Rows swapped in pairs by one turn or mirror: which row each one swaps with:
The rows were stretched afterwards, more along some directions than others.
Q730: -2.36 1.20 -1.69 -3.40 2.63 0.09 2.03 -1.29 -1.70 3.03 -0.98 1.61 -0.50
 2.37 4.54 -0.11 -1.98
Q788: 4.39 2.80 2.46 2.67 1.62 -3.12 -1.68 3.89 -0.06 -3.84 1.33 0.05 2.83
 -2.00 -4.95 3.35 2.31
Q888: -1.93 2.92 0.69 0.11 1.21 1.03 1.75 1.22 3.05 -1.30 -1.80 -3.52 -0.51
 -1.28 -0.36 0.19 0.26
Q309: 0.28 0.31 2.23 4.53 -0.23 1.07 -0.65 1.24 -1.57 -1.00 2.20 -3.35 0.84
 -2.67 1.94 1.73 0.68
Q36: -5.28 2.58 0.16 -1.44 2.32 1.64 2.50 -1.65 3.53 -0.15 -0.48 -0.97 0.94
 0.05 1.82 -2.05 -1.04
Q10: 1.61 3.69 -2.06 3.15 0.39 -0.02 -0.76 5.05 -0.57 -2.80 -0.21 -5.16 1.52
 -2.15 -2.95 4.38 0.60
Q806: 1.50 -0.50 -0.92 1.96 -1.17 0.15 1.29 -2.86 -1.08 0.14 -1.62 1.45 5.41
 -0.72 0.77 -0.85 -2.94
Q393: 1.61 -1.86 -2.35 -1.94 -1.73 1.50 0.48 -4.25 -2.92 1.15 -1.78 2.63 0.38
 0.68 3.26 -1.35 -1.01
Q461: -4.34 2.71 1.51 -0.75 2.58 1.33 1.47 -0.59 2.73 -0.76 1.49 -0.48 1.17
 -0.25 1.62 -1.58 -0.32
Q910: -0.20 0.32 0.19 -2.25 -1.59 1.33 -0.21 -3.80 -3.25 1.08 -1.73 0.05 2.40
 2.72 2.41 -2.35 -3.66
Q146: -1.69 -2.81 -0.42 -0.80 -3.33 1.34 0.46 -3.39 2.16 0.57 0.57 0.19 -1.52
 -0.35 1.01 -0.02 -1.14
Q464: -0.25 -0.84 0.27 -2.16 -1.81 1.16 -0.11 -4.88 -2.64 1.95 -2.18 0.65 1.68
 2.82 3.12 -2.39 -3.39
Q576: 3.18 0.16 -0.39 4.05 -0.95 -1.73 -0.72 4.09 0.70 0.03 1.42 2.70 2.35
 -2.24 -2.23 2.72 2.15
Q408: 1.43 2.90 -2.32 1.43 0.78 -0.27 0.05 4.35 -0.99 -3.56 -0.01 -4.67 1.94
 -2.30 -3.96 4.08 0.43
Q456: 5.56 3.80 -1.73 5.54 -1.40 -5.46 -1.84 3.62 0.44 -2.95 -1.13 -1.84 2.62
 -1.50 -6.19 6.11 3.75
Q942: 2.05 2.92 -1.05 4.48 0.39 0.98 -0.43 4.28 -1.72 -3.46 1.93 -4.01 2.20
 -4.91 -1.09 3.18 1.90
Q716: 2.33 -1.80 -3.93 -2.90 -1.87 3.02 1.57 -2.95 -1.50 0.42 -2.04 3.22 -0.38
 -1.04 2.57 -1.44 -0.54
Q50: -3.19 -2.16 3.03 -1.43 -0.77 -1.92 -1.07 0.25 -1.31 -0.12 0.77 0.52
 -1.49 1.14 0.26 0.00 -0.84
Q51: 3.76 3.38 -2.40 3.53 -2.10 -5.64 -1.47 2.74 1.26 -2.57 -1.33 -0.76 1.54
 -1.04 -5.03 4.44 2.49
Q371: 4.76 -0.05 -0.19 3.51 -1.24 -0.73 -1.52 4.97 1.67 0.52 -0.57 1.27 -0.30
 -3.24 -3.29 2.16 1.55
Q817: 2.49 1.97 0.82 -0.46 3.00 -4.13 -0.71 2.69 -1.50 -1.26 -1.21 -0.95 -0.34
 0.46 -3.46 2.49 0.18
Q290: 3.08 2.44 -1.41 3.27 0.54 0.74 -1.02 5.01 -2.16 -1.71 0.25 -5.13 1.30
 -1.65 -2.58 4.41 0.83
Q591: 1.13 3.10 -0.25 2.88 0.62 -5.51 -0.29 1.09 -1.33 -3.64 1.09 -1.64 3.05
 -1.89 -3.39 3.59 2.19
Q33: -3.60 -3.15 1.01 -1.09 -1.68 -0.10 -0.41 -0.80 -0.06 -0.69 1.68 0.16
 -1.28 -0.38 0.65 -0.09 -1.31
Q42: -1.58 -2.60 -0.29 -0.06 -3.12 0.58 0.42 -2.22 2.23 -0.14 1.21 -0.34
 -1.07 -0.59 -0.02 0.45 -0.87
Q637: -1.82 2.35 -1.12 -2.71 2.20 -0.02 1.89 -0.30 -2.10 2.43 -0.46 2.82 0.07
 1.57 4.05 0.41 -0.68
Q603: 5.66 4.18 -1.09 5.74 -2.00 -4.84 -2.57 4.54 0.36 -2.77 -1.63 -1.85 1.27
 -1.96 -4.95 5.62 4.42
Q111: 0.60 -0.27 -0.12 -1.61 -1.51 0.97 0.00 -4.50 -3.11 2.07 -2.22 0.34 1.62
 2.98 3.31 -2.02 -2.90
Q132: -4.06 -1.09 1.58 0.96 -0.27 0.48 1.20 -2.67 1.10 1.98 -0.14 -1.45 -1.27
 0.34 4.36 0.64 -2.30
Q973: -1.04 0.60 -1.27 -0.71 0.17 -2.35 2.10 -3.84 -1.06 -2.20 0.26 0.26 3.74
 -0.85 0.29 -0.54 -1.89
Q392: 4.62 1.77 -1.84 1.99 0.82 0.91 -0.59 5.69 0.95 -2.47 -0.55 -1.30 -0.89
 -4.27 -3.05 2.45 1.15
Q326: -1.36 1.06 -1.19 -4.78 2.92 -0.11 1.38 -0.85 -1.56 3.03 -2.96 0.33 -1.75
 2.19 2.52 -1.10 -3.50
Q799: 2.17 0.97 -0.05 3.16 -0.47 -1.86 0.01 4.20 0.36 -0.62 2.22 3.56 2.84
 -2.45 -2.75 3.03 2.60
Q278: 4.12 3.33 0.71 2.52 0.62 -1.87 0.64 0.20 0.72 -1.05 -3.21 -1.02 2.93
 -0.31 -2.93 1.23 2.41
Q323: 0.64 2.90 -0.87 -2.56 3.19 1.14 1.31 0.63 0.32 -2.22 0.21 -0.95 -0.83
 -1.33 0.54 1.53 -0.10
Q856: 2.84 1.98 0.76 2.99 1.54 -0.70 1.01 -2.17 1.22 0.98 -1.12 0.93 2.67 0.39
 -0.61 1.20 3.58
Q586: -0.18 -2.22 -0.45 0.21 -3.66 0.36 0.14 -2.67 2.23 -0.05 1.14 0.10 -1.63
 -0.62 -0.44 1.45 0.39
Q515: 2.17 1.89 0.30 0.63 2.54 -0.50 1.77 -3.45 0.75 0.51 0.24 1.84 2.47 0.74
 0.15 0.70 2.90

Q856 pairs with -> Q36
Q973 pairs with -> Q309
Q51 pairs with -> Q290
Q371 pairs with -> Q326
Q42 pairs with -> Q111
Q393 pairs with -> Q33

